In the rows, zero is written as 128.
Each path below is one point turned by a fixed rotation once a step. After each direction that follows a path, write how fast that rotation turns it, in degrees each step (0 if it stays still).
Each turn is a multiple of 5 degrees from 10 to 175, or 0.
Each row of a path follows its step; steps can be skipped.
Path 1:
step 0: [126 142 127 128 121 141 129 131 134 133 114 124 120 124 135 131 124 130
 113 132 134 123 129 127 130 128 136 131 136 137 121 124 119 117 124 123
 121 125 144 115 134 129 120 132 131 125 126]
step 1: [128 130 118 124 132 133 139 132 129 135 118 117 122 120 120 130 126 126
 119 132 121 136 121 135 129 119 141 131 133 136 129 123 123 133 113 120
 122 123 133 126 131 123 145 133 131 129 136]
step 2: [128 131 134 137 128 137 122 121 138 124 121 127 119 126 120 130 133 131
 120 126 131 130 131 124 121 122 136 123 134 140 133 120 113 141 116 106
 132 130 125 128 129 127 125 123 135 131 132]
step 4: [126 123 122 132 130 138 116 127 135 136 128 118 131 111 131 144 125 130
 131 129 137 127 120 128 126 114 139 139 124 130 142 126 126 129 130 119
 127 128 133 127 137 116 126 130 135 130 128]
step 6: [139 124 117 127 146 125 133 131 120 134 127 120 121 122 131 138 126 124
 127 130 131 125 132 135 125 122 131 130 131 127 134 117 127 133 118 115
 144 121 120 121 128 127 137 127 136 129 141]
step 7: [129 126 127 136 140 136 117 120 127 125 124 122 126 129 130 136 138 128
 120 132 150 122 130 132 125 131 122 126 129 127 126 137 120 130 124 111
 142 133 130 124 138 126 124 127 135 126 132]
step 8: [128 127 123 126 130 126 137 133 126 134 130 118 136 126 132 140 124 124
 114 125 145 116 130 124 139 126 135 128 123 128 116 130 133 128 121 122
 137 120 144 119 135 122 128 135 124 130 129]
step 9: [131 132 129 128 128 133 130 122 131 136 121 116 137 118 120 134 128 126
 117 134 133 133 128 137 125 119 120 132 123 123 131 122 121 136 121 130
 138 115 131 125 143 109 128 134 132 132 125]
step 10: [126 136 136 129 139 136 135 126 135 121 128 115 120 130 130 123 126 133
 117 122 135 126 130 130 134 132 125 116 130 126 121 117 121 127 118 122
 139 116 122 126 137 120 129 119 126 141 128]
step 11: [131 127 126 128 134 136 132 141 131 130 134 118 120 131 128 131 124 115
 133 139 139 123 137 129 126 129 136 130 131 123 139 125 114 127 117 126
 140 113 130 121 136 125 125 121 120 125 132]
Speeds:
[129 131 128 127 129 131 127 131 128 127 128 126 125 128 131 128 125 131
 131 130 128 129 128 127 127 128 127 130 127 126 128 125 129 123 130 130
 126 126 124 126 130 126 127 127 129 130 127] | 65
[130 127 124 131 128 129 127 132 127 130 126 126 132 130 128 127 129 129
 129 128 123 128 128 130 126 126 128 128 127 127 132 132 127 129 128 129
 129 127 127 128 130 127 131 131 127 128 130] | 140
Path 2:
step 1: [139 123 128 136 132 134 123 130 142 125 125 142 121 129 125 126 118 128
 120 134 134 128 132 132 122 129 128 131 136 132 134 133 123 128 115 127
 135 128 129 134 138 131 124 135 127 123 119]
step 2: [134 125 136 135 138 133 128 115 140 129 133 133 124 132 121 120 117 132
 128 127 135 130 118 137 116 134 127 133 126 128 129 122 131 131 124 128
 126 130 136 132 131 140 130 131 132 132 125]
step 3: [134 132 128 130 130 127 133 119 122 130 127 134 131 130 126 121 116 136
 127 124 136 128 124 127 125 137 130 123 134 127 133 128 138 128 121 121
 119 130 141 142 120 130 128 142 132 123 131]
step 4: [132 131 128 123 135 127 136 130 135 133 122 137 122 127 127 126 123 126
 123 126 127 135 116 126 135 129 146 131 135 131 133 131 128 127 129 123
 115 133 129 143 122 130 128 138 135 127 123]
step 5: [128 122 131 135 135 115 127 121 134 126 126 132 114 127 128 120 122 123
 117 122 126 132 121 129 141 125 126 124 134 138 128 123 128 128 131 122
 122 131 124 136 128 133 117 131 136 124 125]
step 7: [122 125 128 119 129 120 124 126 138 137 115 129 126 133 121 134 119 130
 116 128 137 127 127 132 140 133 135 118 129 124 132 134 139 129 127 126
 133 132 132 126 126 128 125 132 121 118 128]
step 8: [130 125 131 132 132 129 126 129 143 136 127 123 127 133 129 124 129 126
 118 125 130 124 130 132 138 129 142 127 129 130 126 137 142 130 131 125
 133 129 136 131 125 134 131 114 136 120 120]
step 9: [126 128 138 137 130 126 122 125 128 132 135 118 126 136 122 127 127 128
 120 120 134 109 130 129 137 131 138 128 130 134 130 120 133 125 129 123
 127 127 128 128 135 127 137 131 136 115 124]
step 10: [125 141 133 130 135 129 128 128 138 127 124 119 123 125 121 136 131 128
 131 119 137 119 126 128 134 137 132 138 136 129 128 128 138 135 128 116
 128 125 125 125 129 116 132 135 132 124 124]
step 11: [127 124 134 134 131 124 128 141 141 126 129 130 126 121 132 123 131 132
 121 123 135 123 122 118 133 135 129 136 128 128 130 130 141 140 119 131
 134 134 122 125 127 118 128 135 128 121 120]
Speeds:
[129 126 127 128 128 129 126 127 130 126 132 123 134 130 128 131 129 129
 126 128 127 127 126 129 131 130 127 127 129 128 130 131 128 126 126 127
 130 126 126 127 131 126 129 128 128 130 125] | 35
Path 3:
step 1: [128 133 125 134 123 138 114 122 128 131 121 127 132 130 123 123 145 124
 115 123 128 131 137 137 123 120 127 132 130 128 134 130 128 136 124 121
 123 126 131 118 124 140 127 134 138 123 122]
step 2: [130 124 122 121 129 127 132 118 127 135 134 135 136 127 127 117 126 119
 125 119 133 139 132 135 131 134 129 130 131 131 137 129 127 135 123 144
 132 136 126 129 126 129 115 140 130 128 115]
step 3: [135 141 134 132 128 124 129 127 126 144 133 138 129 134 138 124 123 136
 126 131 134 135 131 124 126 135 134 125 137 130 131 136 134 117 136 140
 128 134 129 131 125 128 122 128 132 137 139]
step 4: [135 125 135 130 121 141 128 126 126 140 123 130 118 127 136 122 132 125
 140 145 126 132 126 132 127 128 124 118 131 126 130 126 125 122 128 119
 134 128 133 122 116 134 127 131 135 122 140]
step 6: [118 138 132 128 126 124 125 133 126 126 127 123 123 139 125 120 119 124
 123 117 127 123 129 129 123 129 143 125 133 125 127 128 137 125 124 127
 124 142 109 121 133 126 127 134 133 121 128]
step 7: [131 125 132 135 121 129 117 117 134 126 113 124 124 142 123 123 129 127
 126 129 122 132 138 131 132 123 129 128 127 130 130 120 137 132 145 139
 125 137 123 128 118 125 131 132 135 126 128]
step 8: [122 127 117 138 129 132 139 122 130 130 123 138 124 125 134 126 137 128
 128 126 120 145 130 138 138 129 132 138 130 135 131 116 127 130 127 135
 140 128 133 129 130 123 129 132 135 130 132]
step 9: [113 129 123 134 128 131 128 140 125 140 131 136 137 128 135 126 115 126
 130 131 120 137 128 129 130 134 125 118 133 140 124 122 132 117 120 136
 127 123 122 125 128 128 122 121 129 132 127]
step 10: [129 130 143 133 122 126 117 126 120 130 130 130 124 135 138 120 121 125
 147 124 118 122 138 127 124 128 130 117 125 136 135 128 119 129 128 127
 122 119 129 125 129 127 134 122 130 126 135]
step 11: [123 126 138 131 120 130 135 131 133 116 133 121 128 129 129 122 134 125
 140 127 132 130 126 131 134 133 131 128 127 134 130 123 132 144 131 117
 122 123 129 120 128 122 127 146 127 134 139]
Speeds:
[129 128 131 127 130 126 128 127 132 126 128 128 128 130 131 128 124 129
 129 123 130 129 129 128 128 128 129 124 129 129 129 130 128 132 130 130
 128 129 126 130 128 131 128 126 125 126 130] | 95
Path 4:
step 0: [133 125 128 115 140 138 128 120 136 128 123 138 125 129 131 115 127 124
 122 119 134 124 119 137 133 115 125 129 118 130 124 126 128 118 123 129
 128 140 126 128 119 124 118 126 133 130 130]
step 1: [120 131 119 133 131 116 121 120 131 129 121 129 136 134 133 126 129 134
 126 123 127 121 136 127 114 139 136 130 135 131 119 132 126 135 122 127
 131 127 131 138 118 128 132 135 136 112 125]
step 2: [117 126 125 125 125 133 136 135 119 112 125 133 131 123 135 111 126 116
 128 133 137 128 120 124 125 130 136 129 123 134 136 124 131 131 136 133
 124 129 133 137 133 133 126 132 113 130 133]
step 3: [132 142 134 126 131 128 128 128 135 129 132 135 131 138 137 133 114 115
 125 126 121 129 129 123 131 125 134 123 126 130 119 127 131 133 120 129
 125 125 110 125 123 132 130 121 138 128 143]
step 4: [125 132 133 136 129 131 128 131 133 127 125 129 133 128 131 123 130 123
 130 131 122 119 122 134 125 128 128 141 119 112 120 129 132 130 135 127
 127 135 149 129 123 127 116 137 143 129 123]
step 5: [130 125 116 129 119 124 123 123 126 121 134 129 133 131 135 123 124 124
 136 125 139 133 141 126 122 144 119 136 123 125 131 131 123 138 129 131
 120 126 117 135 132 113 136 132 128 132 134]
step 6: [133 123 132 121 134 138 140 122 139 129 128 130 129 118 134 113 133 119
 133 125 129 129 115 125 132 127 131 122 125 143 123 130 132 119 124 122
 123 133 130 121 129 122 126 132 136 127 140]
step 7: [124 132 126 133 132 124 116 128 132 131 131 142 131 135 144 134 128 134
 128 136 120 117 137 135 116 125 124 130 133 139 125 128 120 130 129 114
 123 129 128 135 119 128 123 132 133 117 126]
step 9: [136 132 126 117 124 123 131 130 119 125 143 130 121 138 139 127 129 121
 132 128 116 131 123 126 126 137 134 130 127 132 128 124 131 138 118 122
 128 125 122 122 122 131 132 121 133 133 146]
step 10: [122 123 135 126 128 135 134 135 135 141 126 133 135 136 129 135 133 115
 128 131 126 116 115 137 122 117 121 133 118 122 122 136 129 130 131 123
 126 120 139 127 127 119 124 134 133 127 126]
Speeds:
[127 128 125 129 128 129 131 126 128 130 130 126 127 130 130 132 128 128
 122 128 127 127 133 126 130 130 126 129 127 129 128 127 128 128 129 129
 126 125 126 130 128 127 130 126 130 124 129] | 170
